Rows are one point carried round by a steady rotation, each followed by how many ticks it has turned.
The counts run from 0 to 501.
[ 3.41 -1.13 -4.35 -1.28 -2.45  1.19  2.95 -1.50 -2.09  1.69 -2.87 -3.59
 -0.99  2.80  1.71  1.89 -1.21 -2.51 -1.17  0.40  3.78  0.84 -0.72 -3.21
  4.48  1.23 -1.81  2.60 -2.77  0.51 -1.18 -2.38 -1.36 -0.56  1.75 -1.86
 -3.35 -0.61  1.21 -0.08  2.90] | 385
[ 3.04 -0.85 -3.58  2.43 -1.79 -0.64  2.21 -0.77 -4.01  2.54 -3.09 -3.81
  1.52  5.02  2.50  2.10 -0.86 -1.42  0.33  0.48  2.47  2.26 -1.55 -4.71
  2.69 -1.23  0.11  3.40 -0.23  1.41 -1.15  0.75 -3.46 -0.54  0.45 -3.00
 -2.08  0.39  1.15  0.03  1.68] | 343
[ 1.76  1.78 -4.44 -0.44 -1.98  2.97  2.42 -0.75 -1.11  2.82 -1.90 -2.24
 -1.40  2.58  2.48  2.36  0.28 -2.52 -1.69  0.69  2.62  0.41 -0.34 -4.12
  3.35  2.72 -1.57  3.25 -2.15 -2.11 -2.09 -3.73 -1.06  0.22  1.39 -0.89
 -3.32  0.54  1.24 -0.23  3.79] | 387
[ 2.04  1.65 -2.65  0.94 -1.95  2.87 -0.19 -3.10 -0.05  4.23 -2.75 -1.94
  1.72  2.79 -1.64  4.34  0.73  1.18 -1.63  3.00  0.68  3.55 -1.00 -4.19
  3.23  1.63  2.26  0.33 -2.07 -0.58 -0.41 -0.22 -0.51 -3.05  0.78  2.21
 -1.14 -4.32 -0.97  2.53  0.00] | 121
[-0.49 -0.13 -5.77  0.41 -2.92  3.03  3.01  0.09  0.29 -0.08  0.97 -3.79
 -0.74  5.01 -1.56 -0.10 -0.74 -1.49 -1.24  1.49  2.67 -1.75 -3.08 -3.82
  3.94 -2.01 -1.79  0.25 -1.42 -1.38  0.89 -4.64 -0.61 -1.11  0.58 -1.97
 -2.56 -0.12 -1.30  0.74  2.25] | 235
[ 0.61 -1.20 -3.80  3.63 -2.89  2.27  1.03 -2.99 -3.64  2.52 -0.34 -2.24
  1.55  4.51  1.67  2.26 -0.97  2.63 -0.70  1.85  1.13  2.96 -4.09 -4.50
  2.59 -2.32  0.54  1.04  1.12  0.63 -0.92  0.74 -2.53 -2.72 -0.09 -2.76
 -0.85  0.63  0.35  0.33  0.64] | 301
[ 1.77 -0.79 -3.83 -0.14 -4.26  3.06  1.79 -1.61 -0.45  1.59  0.63 -1.68
 -1.59  1.29  1.45  2.23 -1.38 -0.64 -2.49  0.98  3.40  0.88 -1.61 -3.74
  6.01  1.75 -3.22  0.08 -3.95  0.91 -1.53 -0.48 -2.42 -2.32 -0.28 -0.58
 -3.02 -1.81  1.35  1.34  2.26] | 410
[-0.79 -0.19 -6.11  0.11 -0.36  4.40 -1.15 -3.84 -0.82  2.37 -0.05 -2.93
  0.54  3.33 -0.10 -0.84  0.18  1.71 -1.64  1.09  1.27  2.48 -3.72 -3.09
  4.69 -1.04  0.70 -0.85  0.49  0.65  0.24 -3.79  0.75 -4.15 -1.09 -0.40
 -1.13 -1.96 -1.93  2.30 -0.32] | 265
[ 1.58  1.80 -4.65  5.15 -1.70  0.53  2.42 -0.26 -3.14  1.18  0.10 -1.87
  2.17  3.59  2.61  1.36  0.18 -1.99 -2.38  1.51  2.09 -0.71  0.16 -4.39
  1.16  0.75  1.59  1.82  0.51 -0.82 -2.98 -1.89 -5.18 -0.98 -0.92 -1.87
 -3.16 -0.55 -1.07  2.04  0.40] | 18
[ 3.17 -1.76 -3.25 -1.68 -3.15  3.44  1.36 -4.51  0.44  2.54 -0.62 -3.47
 -1.34  2.35 -0.57  3.37  0.22 -0.32 -2.49  0.94  2.59  1.55 -1.89 -1.97
  4.89  1.21 -1.11  0.75 -4.18  0.76  0.05 -1.71  1.35 -2.51  0.73 -1.80
 -3.10 -1.77  0.20  1.57  0.81] | 426
[ 1.68  0.45 -3.27  3.82 -1.75  0.45  1.72  0.23 -2.39  3.42 -1.91 -2.29
  1.31  5.64  2.40  3.39  0.06 -2.34 -0.12  1.43  2.66  2.58 -1.88 -3.64
  2.12 -1.40  1.18  4.04  0.31 -0.94 -0.74 -0.73 -2.77  0.36  0.51 -2.80
 -2.97  1.80  0.12 -0.07  1.80] | 336
[ 1.92 -0.50 -4.22  2.42 -1.72  0.23  3.19 -0.50 -3.88  2.57 -3.09 -3.21
  1.68  4.97  2.50  2.30 -0.61 -2.16 -0.05  0.78  2.57  2.25 -0.79 -4.22
  2.09 -0.79  0.45  4.03 -0.07 -0.07 -1.41 -0.26 -3.00  0.51  0.96 -1.95
 -3.06  0.38  0.76 -0.25  1.17] | 344
[ 0.31 -1.00 -5.99 -0.44 -2.96  3.57  3.75 -1.78 -1.25 -0.29  0.19 -4.06
 -0.02  4.37 -1.53 -0.46 -1.06 -0.15 -1.13  1.49  1.42 -0.85 -2.78 -4.21
  3.50 -1.59 -1.15  0.31 -0.98 -1.37  0.03 -4.78 -0.38 -2.09  1.56 -2.40
 -2.06 -0.27 -0.82  0.25  1.25] | 243
[ 2.53 -0.37 -4.14  0.57 -2.70  0.63  2.06  0.56 -1.06  2.62 -2.38 -3.17
 -1.49  3.15  2.55  2.07 -0.87 -3.66 -0.83  0.50  4.42  1.20 -1.25 -3.36
  4.30  0.53 -1.98  3.00 -3.11  0.39 -1.19 -2.04 -2.40  0.03  0.76 -1.88
 -3.85  0.28  0.99  0.44  3.06] | 377
[ 0.94  0.17 -3.62  3.68 -2.33  0.72  0.93  0.12 -2.20  4.70 -2.08 -1.79
  1.06  5.17  2.48  2.97  0.36 -0.19 -1.52  0.75  3.07  3.21 -4.54 -3.19
  2.42 -1.42  0.04  3.53  0.43 -0.41 -1.06 -0.78 -2.42  0.38 -1.57 -2.68
 -2.07  2.89  0.16  0.30  0.79] | 327
[ 2.93  1.35 -5.02  1.63 -0.09 -2.20 -0.30 -2.95  0.38  1.62 -0.03 -5.59
  0.74  4.23 -0.68 -1.49  3.23 -1.39 -1.84  0.22  0.76  0.10 -3.18 -5.37
  3.10  2.57 -2.66 -0.27 -0.40  0.51 -2.22 -1.83 -0.32 -0.78 -0.92 -1.86
 -1.07 -2.48  0.24  0.30  2.06] | 198
[ 1.91  1.28 -2.96 -0.37 -3.90  5.41  1.53 -2.32 -2.02  2.75 -2.54 -1.94
  0.04  2.18 -1.02  4.78 -0.28  1.00 -1.08  2.81  0.61  1.94 -0.69 -5.14
  1.44  1.27  0.75  1.66 -1.51 -3.57 -0.12 -3.06 -0.32 -2.05  1.86  1.22
 -2.94 -0.81 -0.13  1.24  1.56] | 102
[ 1.70  2.65 -5.66  1.33  0.76  0.83  0.39 -2.31  0.32  1.35  0.23 -4.90
  1.40  4.15 -0.43 -1.64  3.52 -2.42 -0.33 -0.06  0.54  0.03 -1.30 -5.31
  3.85  3.13 -1.37 -0.12  0.46 -0.95 -0.90 -3.43  0.02  0.09 -1.01 -0.51
 -1.47 -2.47 -1.27  1.48  2.73] | 205
[ 2.11  2.67 -4.12  5.51  0.97  0.80 -0.89 -3.25 -0.80  3.11  0.17 -3.28
  2.19  4.26  2.67  2.10  2.99 -1.54 -1.49  1.01  2.15  0.60 -0.47 -3.13
  1.38  0.37  2.22  2.16  1.56 -0.33 -2.19 -2.96 -1.62 -1.60 -0.61 -2.84
 -2.73  0.28 -1.83  2.26  0.95] | 3
[ 4.07 -1.38 -4.24  2.88 -2.21  0.19  3.47 -4.02 -3.15  0.74 -0.20 -4.14
  2.90  4.03 -0.82  2.50  2.74  0.24 -1.37  1.84  1.86  0.60 -3.21 -4.93
  1.81 -0.62 -0.48  0.74 -0.16 -0.03 -2.74  0.46 -1.50  0.27 -0.52 -1.66
 -1.64 -1.42 -0.34  0.47 -3.17] | 494
[ 2.12  1.84 -2.82  4.26 -2.80 -0.17  4.31 -1.67 -0.03  1.96 -0.55 -2.49
  2.84  5.19 -0.99  3.78  1.19 -0.27 -1.12  2.60  0.18  1.16 -0.96 -6.28
  2.39  1.42 -0.15  0.89 -0.99 -1.16 -1.13  2.26 -2.18  1.41  0.40 -0.34
 -2.27 -1.56  0.58  0.10  1.32] | 160
[ 1.87  2.36 -2.85  1.68 -3.78  4.75  0.28 -2.67  1.51  2.58  2.22 -1.01
 -1.59  3.06 -0.46  4.06  0.86  0.06 -2.99  1.97  0.31 -0.07 -0.19 -3.30
  3.13  2.60 -0.83  1.43 -3.42 -2.51 -1.28 -2.11 -0.99 -3.07  1.26 -1.27
 -2.10 -1.58  0.04  1.69  3.01] | 430
[ 1.29  1.42 -3.72  3.76 -3.45 -0.96  4.63 -0.68  0.59  2.15 -0.39 -2.03
  1.79  5.49 -1.23  2.48  1.93 -1.11 -2.18  2.99  1.37  1.57 -2.78 -5.13
  2.28  1.24 -0.79  0.15 -1.45 -1.08 -2.23  1.46 -2.32  1.93 -0.68 -0.15
 -2.71 -1.41  0.88 -0.14  0.00] | 168
[ 2.05  2.42 -2.32  0.29 -2.42  4.56 -2.28 -3.58 -0.96  4.07 -1.78 -2.53
 -0.37  1.68 -0.34  3.85  1.33  0.65 -0.09  2.68  0.62  3.11 -1.49 -5.11
  2.53  1.92  0.32  0.97 -1.69 -2.36 -0.38 -2.50  0.54 -3.58  0.46  1.43
 -1.74 -1.64 -0.85  2.12  2.88] | 104
[ 3.67 -0.86 -4.41  1.98 -1.02 -0.12  0.26 -0.93 -3.16  1.54 -1.71 -4.26
  1.36  2.29  2.14  0.60  0.08 -2.16 -1.18 -0.14  4.06  0.07 -1.35 -3.72
  3.50 -0.21  0.02  0.84 -0.29  2.46 -0.62 -1.93 -3.47 -1.86 -3.29 -2.78
 -3.02 -1.29 -1.65  3.37 -0.16] | 31
[ 3.34  1.04 -1.74  1.21 -1.98  1.25 -0.78 -4.11  0.74  4.60 -2.63 -3.20
  1.55  3.04 -1.37  4.81  0.79  2.12 -2.03  2.08  1.05  3.26 -2.82 -4.46
  4.22  1.25  0.24  0.02 -1.60  0.94  0.28  0.72  0.37 -1.75 -1.06 -0.22
 -0.35 -2.33 -0.28  2.31  0.82] | 131
[ 2.18 -1.30 -4.26 -0.17 -5.27  2.65  0.61 -0.01 -4.24  0.58 -1.06 -2.65
 -1.10  1.06  1.33  1.05 -0.55 -2.06 -0.66  1.68  3.75  1.21 -2.49 -4.75
  2.71  0.54 -2.14  0.76 -2.27 -0.20 -1.62 -1.89 -3.68 -2.84 -0.75 -0.30
 -4.58 -1.44  0.55  1.57  1.10] | 66
[ 1.95  0.55 -4.40  0.42 -3.12  0.67  2.48  1.15 -1.23  2.50 -2.26 -2.21
 -1.37  3.58  2.36  2.13 -0.37 -3.53 -1.94  1.08  4.49  1.01 -0.92 -3.23
  3.12  1.12 -1.22  3.78 -2.78 -1.16 -2.23 -3.17 -2.53  0.08  1.10 -1.15
 -3.98  0.16  1.56  0.28  2.97] | 378
[ 2.40 -0.88 -3.63  2.33 -4.64  2.70  3.08 -3.64 -0.28  2.47  2.06 -1.40
  0.68  3.43 -0.92  4.14  1.65  1.70 -4.07  2.00  1.20  1.11 -4.15 -3.08
  2.93  0.88 -0.94  0.28 -2.09 -0.70 -2.15  0.83 -0.97 -0.46 -1.43 -1.03
 -1.65 -0.85 -0.10  0.77 -2.70] | 461
[-1.02 -1.09 -5.95  0.93 -3.37  4.12  1.69 -2.59 -2.08  0.56  1.53 -2.39
 -0.25  3.39  0.33 -0.87 -0.83  2.70 -2.03  1.68  1.06  0.95 -4.89 -4.72
  4.21 -1.61 -2.03 -1.00 -0.22 -0.01 -0.79 -2.51 -1.07 -3.07 -0.76 -1.56
 -1.08 -0.26  0.38  0.55  0.80] | 259
[ 1.02 -1.78 -4.37  1.12 -2.41  2.55  0.08 -3.31 -1.14  2.55 -1.07 -3.67
  0.60  4.86 -0.76  1.41 -1.13  2.43 -1.30  1.87  1.75  2.39 -3.67 -2.52
  3.38 -3.83  1.54  0.44 -0.53  1.30  1.03 -1.53 -0.13 -4.69  0.45 -3.39
 -0.98 -1.01 -1.33  1.65 -0.21] | 283
[ 2.15  2.49 -5.20  1.06  0.52  0.09  0.51  0.54 -1.15  3.89 -3.38 -2.88
  1.32  3.75  2.04  1.34  0.30 -2.87 -1.39  0.22  2.77  1.68  1.69 -3.24
  3.92  1.81  1.98  3.06 -1.12  0.24 -1.84 -2.18 -3.32 -1.06  0.21  0.36
 -1.83 -2.98 -0.23  2.30  2.17] | 364
[ 2.41  1.39 -4.08  4.83 -1.29  0.77  3.11 -1.82 -3.23  1.64 -0.04 -2.78
  2.58  3.88  2.67  2.26  0.48 -0.54 -2.60  1.08  2.00 -0.88 -0.39 -4.60
  1.11  0.36  1.08  2.46  1.60 -0.86 -2.72 -2.31 -3.47  0.18 -0.65 -3.32
 -2.50  1.53 -0.21  0.89  0.21] | 9
[ 1.14  1.13 -5.16  3.52 -2.69  0.42  2.10  0.79 -3.01  1.64 -0.63 -1.35
  0.95  3.64  2.11  0.56  0.75 -2.51 -3.08  1.73  3.49 -0.16 -1.24 -3.64
  1.38  1.10  0.58  2.03 -0.21 -1.29 -2.93 -2.99 -4.93 -0.82 -1.53 -1.30
 -4.22 -0.67 -0.74  1.94 -0.37] | 26
[ 1.59  2.85 -2.44  2.65 -3.14  1.71  0.88 -1.92  1.42  4.74 -1.33 -1.25
  0.67  4.34 -1.64  5.28  2.05  0.72 -2.94  3.55  0.66  2.84 -2.78 -3.68
  1.27  1.66  0.88  1.77 -1.64 -2.82 -0.91 -1.04  0.01 -0.06  0.01  0.68
 -2.39 -0.45 -0.08  0.52  0.46] | 136
[ 1.78  2.85 -3.94  3.08 -0.52  0.04  2.77 -2.70  0.31  3.53 -2.03 -3.07
  3.45  5.35 -1.80  2.53  2.95 -0.84 -1.58  2.10 -0.16  2.05 -0.14 -4.91
  2.38  2.85  2.16  0.83 -0.78 -1.27 -1.13  0.21 -1.05  0.87  0.57  1.25
 -2.13 -3.48 -0.82  0.87  0.50] | 162
[ 2.53  0.15 -3.06  2.39 -1.86  2.98 -0.77 -4.62  1.01  3.21  2.15 -2.63
  0.65  3.39 -0.64  3.41  3.11 -0.04 -1.46  1.48  1.40  2.46 -2.27 -2.19
  4.73  1.03  0.64 -0.45 -2.23  0.41 -1.01  0.95 -0.24 -3.13 -1.27  0.02
 -2.03 -3.64 -1.61  2.88 -1.54] | 458
[ 2.36 -0.56 -2.97  3.22 -1.78  0.44  1.47 -0.83 -2.65  3.81 -2.59 -3.40
  1.08  5.23  2.66  2.84 -0.50 -1.37  0.15  0.83  2.93  2.42 -2.68 -3.93
  2.65 -1.74  0.25  3.84  0.32  0.37 -0.42  0.00 -2.35  0.51 -0.36 -3.37
 -2.26  2.09 -0.01 -0.02  1.91] | 335
[-1.10  2.36 -4.07  4.08 -1.80  3.53 -2.22 -2.01 -0.31  3.57  0.96 -1.94
  0.37  5.22  0.47  2.10  0.88  1.25 -1.25  2.27  0.52  2.55 -2.62 -3.33
  1.49 -1.76  2.24  1.84  0.64 -1.93 -0.50 -2.64 -1.48 -4.91  0.47 -1.61
 -0.95 -0.25 -1.44  1.58  1.87] | 288
[ 4.62 -0.85 -4.09  0.91 -1.36 -1.28 -0.71 -0.77 -2.96  1.97 -2.12 -4.73
  0.67  2.54  1.29  0.40 -0.37 -2.28 -2.07  0.71  3.61  0.07 -1.21 -3.15
  2.83  0.22 -0.17  1.35 -1.47  2.10 -1.25 -3.10 -3.52 -3.55 -1.67 -3.07
 -2.51 -1.84 -0.93  3.03  0.08] | 39
[-1.06  1.16 -5.19  3.51 -1.07  3.91  1.88 -2.15 -2.58  3.66 -1.32 -1.18
  2.63  5.63  0.54  2.32  0.11  0.99 -0.69  1.92  0.29  3.48 -1.15 -3.14
  1.28 -1.24  3.89  2.30  1.41 -1.85 -0.76 -1.45 -1.89 -2.02  1.11 -0.43
 -2.32 -0.73 -1.38  1.35 -0.54] | 304
